(in the rows, 128 means zero)
Each run below is a few steps of one of 7 hidden systems, one row a step.
J_576, trace 1, 11 rows:
[[169 121 134  94 141  91 193 134 184 145 141 128  67 143 127 132 117 113
  104 108]
 [194 168 137 140  92 139 143 104 113 114 141  87 100 130 123 180 101 123
  178 142]
 [168 118 186  98 142 187 173 126 130 127 107 142 113 139 134 163 177 115
   93 136]
 [167 158  87 103 126 157 193  98 117 121 137 134 155  79  96 103 116 106
  142 101]
 [155 138 103 110  90 104 164 147 160 173 153 161 140 142 100 171 167 106
  121 182]
 [152 147 119 102 168 149 168 142 118 119 186 119  60 138 101 150  84 141
  121 133]
 [160 103 154 123  68 138 161 114  93  98 145 112  84 122 122 129 181  89
  166 158]
 [160 183 196  86 147 120 177 103 118 131 111 128 137 121  74 113 140 126
   97 138]
 [152 175  81 114 127 163 148 172 120 129 132 134 149 125  82 147 156  74
  176 125]
 [151 126 150  61 128 124 164 177 173 176 162 136  93 111 139 117 127 111
  124 139]
 [146 142 142 134  95 156 128 118 115 128 171  92  94  87  67 159  89 121
  168 156]]
J_837, trace 2 (11 x 20):
[[129  88  65 122 112 157 129 106 106  86 146 157 136 116 204  95 151 118
  134 129]
 [122 139 103 114  99  54 144  95 142 148 109 148 168 120 176  93 141 143
   91 148]
 [ 89 153  64 153 150 119  71 141 104 113 143 155 154 153 158 137 126 154
  108 172]
 [ 85  65 130 120 138 125 101 133 135 109 125 140  88 120 198  89 149 137
   83 144]
 [ 84 150 133 141 110  67  88  93 104 110 116 113 159 100 144  60 104 151
  129 132]
 [ 75 144 120 145 151 125  79 177  94 112  89 146 161 151 144 113 189 115
  120 147]
 [ 97 106 113 102 176 136  99 159 151 117 124 139 127 113 176  54 101 126
  134  68]
 [ 83 132 100 153  82  76  85 147 151 155  81  91 152  92 142 109 120 108
  160 116]
 [ 78 111 119 175 174 139  81 137 156 127  73 142 161 142 109 143 131 130
   92  92]
 [109  74  82 165 122 136 117 117 129  77 112 118 108 110 146  88 126  99
  161  67]
 [129 133 121 157 104  65 147  96 147 135  53 112 165 137 154 117 138 117
  124  79]]
J_576, trace 3:
[[165 186 163 108 148 152 185 130 123 152  95  90 147 115 126 142  90 133
  145  68]
 [179 126 102 107 105 191 117 143 167 145 123 163 161 103 146 159 156  84
  162 148]
 [129 111 122 100 131 152 193 123 154 180 150 124 110  84 113 148  91 148
   80 121]
 [169  93  92 161  93 131 133  93 138  98 175 148 103 149  74 163 129 108
  161 148]
 [151 137 151 113 141  93 194 109 127 117 106 115  61 158 130 152 151 122
   67 142]
 [195 181 131 117 119 141 167 111  81  96 139 118 147 152 127 129 127 119
  193 104]
 [158 167 142  70 126 159 152 148 131 155 111 151 144 110 156 140 181 107
   99 180]
 [127 140 105  95 137 171 172 146 101 153 189 141 149  90  83 116  93 140
  148 115]
 [131  98 107 119  90 115 124 138 157 127 166 152  91 116  85 135 173  85
  122 198]
 [124 147 167 118 147  91 182 134 106 123 153  91  70 143  65 126  96 141
  117 112]
 [177 157 148 128 108 134 115 138 120  85 110 114 103 152 112 130 177  69
  186 142]]
J_837, trace 4:
[[174 189 120 110 151 117 163 169 116 134 143 123 110 190 126 177 134 124
  155 125]
 [171 117 155  99 142 189 137 145 154 159 151 107  95 122 185 178  86 150
  133 125]
 [135 111 160 129  70 152 134  93 137 158 151 121 142  67  91 150 109 139
  127 169]
 [133 132 135 126 135 128 154 114 111 110 155 166 135 145  26 131 169 115
  102 167]
 [159 149 129  94 161 103 168 146 107  92 180 127  60 178 118 115 126 122
  144 122]
 [163 171 185 101 112 114 141 145 126 161 126  77 103 138 178 164  99 151
  152 137]
 [132 145 185 121 132 209 108 138 115 159 137 130 163  93 114 166 116 152
  125 161]
 [127  90 137  98 118 166 154 137 137 124 173 163 119  90  59  96 156  96
  134 146]
 [145 163 128 107 134  52 166 141 143 131 159 126  96 157  58 110 119 112
  136 127]
 [143 168 153 140 155 135 120 170 120 132 132  89  78 181 128 196 102 142
  146 132]
 [149 101 207 117 126 206 130 118 128 134 124  95 102  95 153 155 101 143
  140 114]]
J_829, trace 5, 11 rows:
[[122 209 102 111 148 102 145 157  98 144 130  88  96 139 169 153 100 149
  116 152]
 [131  99 163 123 105 195  83 132  98 121 172 114 122 103 176 137 111 152
  174 156]
 [118 101 161 122 104 160 156 101 125 138 110 147 159  75  70 118 171 110
   89 144]
 [143 124 115 124 164  95 155 152 161 135 150 170 149 173  64 118 123 121
  141  80]
 [157 167  88 113 142  99 144 149 149 114 123 100  44 160 164 152 126 104
  119 144]
 [104 136 164 130  98 123 101 129  89 142 153  69 112  98 168 129  73 177
  160 144]
 [142 110 186 145 109 187  92  99 127 116 111 150 163 105  95 149 161 114
  131 166]
 [120 129 147 109 160 121 189 152 119 136 110 152 161 133  71  92 162 111
  120  75]
 [182 145  75 113 129 102 154 154 190 148 137 136 105 162 159 154 113 107
  158 103]
 [ 97 153 116 144 127 140 127 135 101 139 124  66  77 106 163 175  83 156
  103 141]
 [129  73 184 159 102 171  95  83  98  95 153 122 137 114 121 121 118 149
  161 130]]
J_203, trace 6:
[[128 142 165 121 126 120 173 102  77 118 188 109 111 121  65 118  90 163
  133 144]
 [144 140 211  95 115 130 152 141  93 126 126 143 149 151 111 117 195 122
  138 157]
 [143 161 138  99 146 154 179 159 110 144  89 104 153 123 172 116 130 120
  153  55]
 [141 128  84 108  89 159 112 174 165 155 123 120 116  83 162 136 139  77
  176 138]
 [129 121 123 123 159 158 125 141 191 165 131 111  77 102 103 171  75 134
   89 128]
 [133  83 150 161 105 133 137 103 120 104 168 115  89 126  44 147 119 119
  148 135]
 [138 151 219 122 127  78 144 107 115 112  94 103 110 142  96 105 147 125
  113 132]
 [153 185 151 138 124 132 125 145  88 129  98 100 178 155 141 141 128 127
  200  94]
 [150 120 120 132  96 157 112 138 159 152  73 113 130 111 212 167 153 103
  130 135]
 [140 137  62 144 111 135 153 104 170 166 126 113 132  87 118 173  72 130
  116 114]
 [150 105 116 145 108 106 140 110 155 122 160 150  85 153  66 175 149 108
  102 182]]
J_381, trace 7 (11 x 20):
[[118 146 106 147 134 156  88 162 111 113 102 161 198 142 105 124 176  95
  173 117]
 [132 102 104  82 116 102 157 137 160 153 133 147 123 112 215  82 127 130
  118 114]
 [102 128  86 172 116 119  89 128 134 145 160  98 113 114  91 170  64 149
  143 144]
 [125 100 184 129 172 174 117 113 111 103 119 167 119 163 142 151 164 152
   68 155]
 [114 105 112 141  99 114 169  98  85  84 118 108 125  97 108  65 140 102
  159  77]
 [121 157 140 126 101  47  93 146 156 159 123 153 172 153 118 120 152 129
  138 173]
 [116 156  92 123 170 172 118 147 102 132 125 114 136 130 208 140  82 162
  128  99]
 [123  62 145 127  93 176  94 128 145 120 175 136  98  82 109 124 133 112
  148 172]
 [ 98 134 149 144 149  90 165  84 128 131  87 126 140 117  91 119 119 152
   44 114]
 [113 124  87 153 152 130 111 171 110  96 134 158 155 180 104 120 160 104
  175  98]
 [137 111 147  90 104  81 135 133 136 133 145 117  92 134 218  91 130 141
  131 142]]
J_587, trace 8 (11 x 20):
[[111 112  63 129 112 125 153  86  98  92 148 163 148  89  97  73 158 106
  112 144]
 [116 106 103 111 130  69 131 142 135 137 198 175 121 170 131 107 137 155
  111 166]
 [108 184  76 112 166 128 107 156  81 100 177 114 111 130 136  97  89 141
  151 145]
 [ 79  87 173 100 141 173 106 170  89 127 169 133 112 103 159  93 138 150
  130 145]
 [104 158 149  85 151 130 113 147 154 149 137 133 143  69  69  73 108 115
  113 138]
 [ 82 135 134 133 137 104 114 210 122 147 115 138 144 157  83 122 180 102
  144 129]
 [126 140 146 111 168 108 119 184 173 144 115  90  79 142 140 118  87 122
  147  80]
 [ 84 135 155 163 109 145  75 150 120 134  70  66 112  92 142 154 126 119
  138 130]
 [127 108 199 136 164 147 114 112 174 141  64 138 158 127 124 138 125 136
   89  84]
 [126 128  89 160 102  90 147 105 155 121  56 116 144 114 109 120 156  84
  126  85]
 [137  99 115 165 116  76 115 119 175 140 107 133 113 187 182 177 126 147
  107 124]]
J_203, trace 9:
[[ 98  86  81 146 155 102 171 115 117 104 117 149 139 147 139  90 131 139
  103  58]
 [118 149  74 108 123  76  82 135 132  94 156 156 125 127 141  57 140 102
  154 161]
 [ 80 144 130 121 199 144  80 165 119 134 149 146 129 154 160 130  97 179
   92 147]
 [103  51 122 145 117 178 115  99 100  97 161 158 154 106 145  97 132 150
  134 110]
 [ 80 127 118 115 138  84 129 120 142 129  96 151 161  91 110  53 153 112
   75 129]
 [115 136  89 134 178 115  90 170 146 109 146 165 155 183 106 106 122 121
  164  89]
 [ 90  90 123 139 150 145  70 134 122  81 123 118  73 129 190  98 130 130
  114 137]
 [ 80 124 129 143 124 117  82 102 122 142 143 126 178  84 120  93  75 170
  125 126]
 [108  99 127 153 152 146  89 124 145 110 103 189 177 147  86 127 179 115
   95 137]
 [ 97 101  97 153 156  79 136 115 126  90  99 122 117 159 151  82 120 134
  119  59]
 [115 160  87 132 114  93  46 125 130  98 146 142 137 126 158  85 119 118
  165 171]]
J_587, trace 10, 11 rows:
[[152 152 100 112  96 126 188 147 129 169 158  95 124  95  95 148  93 113
  174 105]
 [158 125 155 129 120 176  98 163 139 138 145 133 100 156 125 205 154 117
  143 186]
 [167 158 188 114 148 155 182 101 102 117 124  95 110 121  80 134  97 137
  140  91]
 [165 103 160 135  58 133 109 123 137 117 124 132 149 119 120 122 175  79
  197 144]
 [184 193 169  91 126  94 177 122 142 167 117 127 151 155 144 150 121 140
  124 133]
 [156 135  85 150  98 183 140 147 105 136 127 115 160 124 143 176 130 111
  197  98]
 [181  99 168  96 122 169 175 115 159 147 135 125  76 125 153 176 132 126
   99 144]
 [155 156 126 162  98 137 141  83 108 120 138 114 152 111  45 162 109 123
  153 139]
 [194 113 162 107 124 134 146 122 128  91 143 166 116 188 141 134 180 108
  152 142]
 [171 165 126 110  84  96 176  99 102 140 154  91 134 107 141 117  83 140
  180 116]
 [162 139 127 117 105 187 103 144 114 148 147 154 165 135 169 178 158 130
  156 185]]
J_381, trace 11:
[[138 141 143 148  93  73 137 141 120 140  77 119 177 163 155 129 171 113
  170 100]
 [169 163  79 120 109 129  86 118 157 133 124 133 148 125 210 135  99 122
  165 139]
 [120 103 115 139  94 181 125 125 136 166 136 114 120  83 152 198 114 144
  109 170]
 [142  87 121 145 141 163 161  63 138 106 141 172 144 122  77 138 123 144
   77 123]
 [107 118  88 134 115  84 185 138  83 106 134 150 124 162  94 118 194 106
  115 130]
 [150 157 130 113 115  61 142 132  94 125 174 134 150 181 163 105 115 157
  176 126]
 [125 195 126 108 122 152  89 141  79 120 150  96 114 102 168 131 107 144
  147 190]
 [121 122 182  98 130 197 134 128 118 161 135 137 167  65 107 115 114 142
  116 132]
 [103 135  86 104 165 131 145 137 159 127 125 161 134  93  67  82 131  97
   84 117]
 [ 97 102 127 124 159  84 152 197 143 156 153 137 108 183 110 132 131 137
  129  89]
 [147 139 152 125 162 103  91 128 126  84 146  98  55 168 160 114  88 143
  152 122]]
J_829, trace 12 (11 x 20):
[[126 164 122 133 153  96  72 156 147 134 104 114 150 160 194 116  94 147
  168  95]
 [110 139 108 142 109 178  89 129 113 115  70 105 137  83 196 134 148 105
  130 141]
 [ 89  63 140 154 119 144 122 110 133 145 104 141 191  93 140  98 123 152
  124  72]
 [143 112  59 160 143 114 129  85 169 102  89 175 153 146 113 136 146 100
   96 104]
 [ 93 131  84 142 156  65 147 128 100 114 121 121 113 175 180 109 112 160
  101  96]
 [150 134  99 133 106 122  81  78 120 100 138 138 132 126 211 116 107 149
  137 162]
 [ 70 131 132 130 126 141 110 120  74 136 121 149 185  97 136 108 159 154
   86 170]
 [133  91  95 101 157 149 115 131 159 111 154 207 175 131 126  74 149 116
  133 110]
 [104 137  44 112 130  74 151 150 160 142 128 146 107 117 135 107 145 101
   85 151]
 [ 93 119 102 134 152 104  59 146 151 125 167 124  97 131 156 108  65 161
  135 143]
 [ 93 127 140 146 108 128  56 108 112  87 111 119 105  93 128  96 160 104
  116 194]]
J_233, trace 13:
[[110  92 145 168 134 141 154 127 125 135  66  96 123 149 166 168 130 145
  111  56]
 [135  64 128 162  82 121  68  98 172 112 107 144 120 132 174 141 156 113
  129 155]
 [135 114 109 149 138 141 163  85 129 137 112 119 115 138 182 186  99 173
   66 125]
 [149  48  94 146 106 159 124 107 148 113 172 185 141 148 137 139 145 125
  150 126]
 [143 117  94 111 117  94 188  82 115 109 165 125  70 131 164 123 115 145
   84 152]
 [147 106 123 129 116 136 141 122  78 115 206 154 154 170 136 128 119 163
  186 126]
 [147 153 132  66 140 131 162 132 106 110 175 154  91 125 133  97 158 117
  100 191]
 [140 168 127  88 126 145 170 136  84 147 173 126 176 104 125  92  91 152
  180  99]
 [133 192 113  91 131  99 112 157 137 131 155 154 140 122  69 101 151  91
  139 188]
 [125 180 152  99 171 140 172 178 110 149 127  92 122 119  94 113  92 126
  151  73]
 [111 152 158 130 110 121  59 155 138 117 114 115 133 100  77  92 143  81
  182 148]]
J_233, trace 14:
[[108  91 129 101 114  60 179 145 146 147 146 115  75 129 135  90 129 125
  105 109]
 [146 164 127 145 135 116  80 118  86  86 146 116 138 170 169 120 103 152
  191 126]
 [ 87 115 159  99 153 173 123 170 107 151 149 151 117 114 127 138 162 138
   71 187]
 [156 141 119 101 142 151 153  82 141 113 112 143 179  87 142  66  97 124
  140  63]
 [ 89 148  46 142  99  68 117 163 132 154 142 133 141 126  97 133 140 111
  135 164]
 [147 136 175 109 201 117 138 157 151 121 133 128  93 188 123 129  97 150
  130  79]
 [ 90 111 128 138 113 176  72 143  90  95 130  98 101  79 150  95 137 103
  159 149]
 [101 142 177 127 137  87 131  88 129 156 107 134 175 113 110 115 108 176
   66 139]
 [136 140  63 145 146 150 131 143 124 104  87 166 174 152 130 127 178  92
  144  93]
 [109  97 126 105 115  78 135 169 185 173 130 112  83 117 173 118 110 125
  117 121]
 [145 160 119 163 161 147  61  99 121  89 132 113 129 151 144 145  66 155
  159 120]]

Name the system that made each run.
trace 15, 2 rows:
[[123 176 123 139 165 114  93 149 159 140 106  87  73 145 146 172  84 142
  100 140]
 [109 116 160 155 107 151  84 126  71  89 127  80 110 109 145 107 116 130
  187 120]]
 -> J_829
trace 16 (2 x 20):
[[130 159 195 135 121 138  58 110 138 129 105 109 130 107 109 150 119 136
  119 188]
 [ 89  98 127 149 168 181 145 157 112 121  89 124 139 122  92 131 146 112
  121  58]]
 -> J_576
trace 17 (2 x 20):
[[113 130 108 157  60 102 138 118 114 139  85 108 129 112 119 165 193  89
  111 180]
 [147 145 163  97 201 124 159 140 140 131 154 153 135 176  98 117  94 159
  117  80]]
 -> J_576
trace 18 (2 x 20):
[[118  97 175 148 125 103 132 134 183 159  95 122  97 139  69 169 149 116
   85 136]
 [132 136 119 161 160 158 129  98  93  75 148 103 102 133  73 130  73 143
  154  90]]
 -> J_837
trace 19 (2 x 20):
[[112 177  94 106 137  90 148 141 116 121 126 151 147 111  58  87 164  86
  107 158]
 [114 144 135  94 158 107 166 199 118 173 161 140 149 171 144 118 116 156
  147  88]]
 -> J_381
trace 20, 2 rows:
[[114 124 164  96 166 171 161 186 140 144  81 107 109 107 128 113 151  94
  116  80]
 [120 143 134 151  80  95  68 109 166 135  90  92 149  77 142 100 100 109
  169 124]]
 -> J_233
trace 21:
[[119 148  91 146 103  50 131 146 156 141 118 104 126 131  84 110 111  98
  175  94]
 [153 155 165 127 147 117  82 177 178 145 114 100  85 168 152 170 108 126
  145 137]]
 -> J_576
trace 22 (2 x 20):
[[ 87 132 110 106 185 108  90 142 149 104 139 137 116 106 117  48  87 132
  121 100]
 [ 85 111 124 173  70  74  80 157 120 140 119  89 134 123 137 136 133 124
  175 141]]
 -> J_576
trace 23 (2 x 20):
[[155 127 158 141 113  89 146  80 130  83  95 113  70 144 101 135 162 100
   94 155]
 [135 190 174 121 130  74 139 135  91 142 135 107 174 160 121 112 100 166
  167 110]]
 -> J_829
trace 24 (2 x 20):
[[118 123 160  95 158 101 160 174 153 135 125 147 125 141  66  83 159  92
  126  94]
 [129 147 141 112 169 145 104 181 118  91 128  97  83 143 135  96 117 100
  186  84]]
 -> J_203
trace 25 (2 x 20):
[[141 138 142  74 129 126 148 170 160 189 178 136 149  99 126 107  86 139
  156 122]
 [152 208  87 120 154 133  96 124 129  91 144 122 120 114  74 118  99 100
  152 152]]
 -> J_233
trace 26:
[[154 175  85 132 129 118 114 138 164 156 140 144 119 153 110 203 131 120
  109 194]
 [138 123 139 145 167 168 168 129  73  89 145 111  96 169 112 159 112 147
  142  86]]
 -> J_587
trace 27 (2 x 20):
[[173 148 115 131 144  92 118 105 175 100 149 157 114 162  58 123 121  98
  149 130]
 [ 97 130 129 133 128 133 171 172  66 122 132  63  65 126 119 146 131 125
  143 109]]
 -> J_233
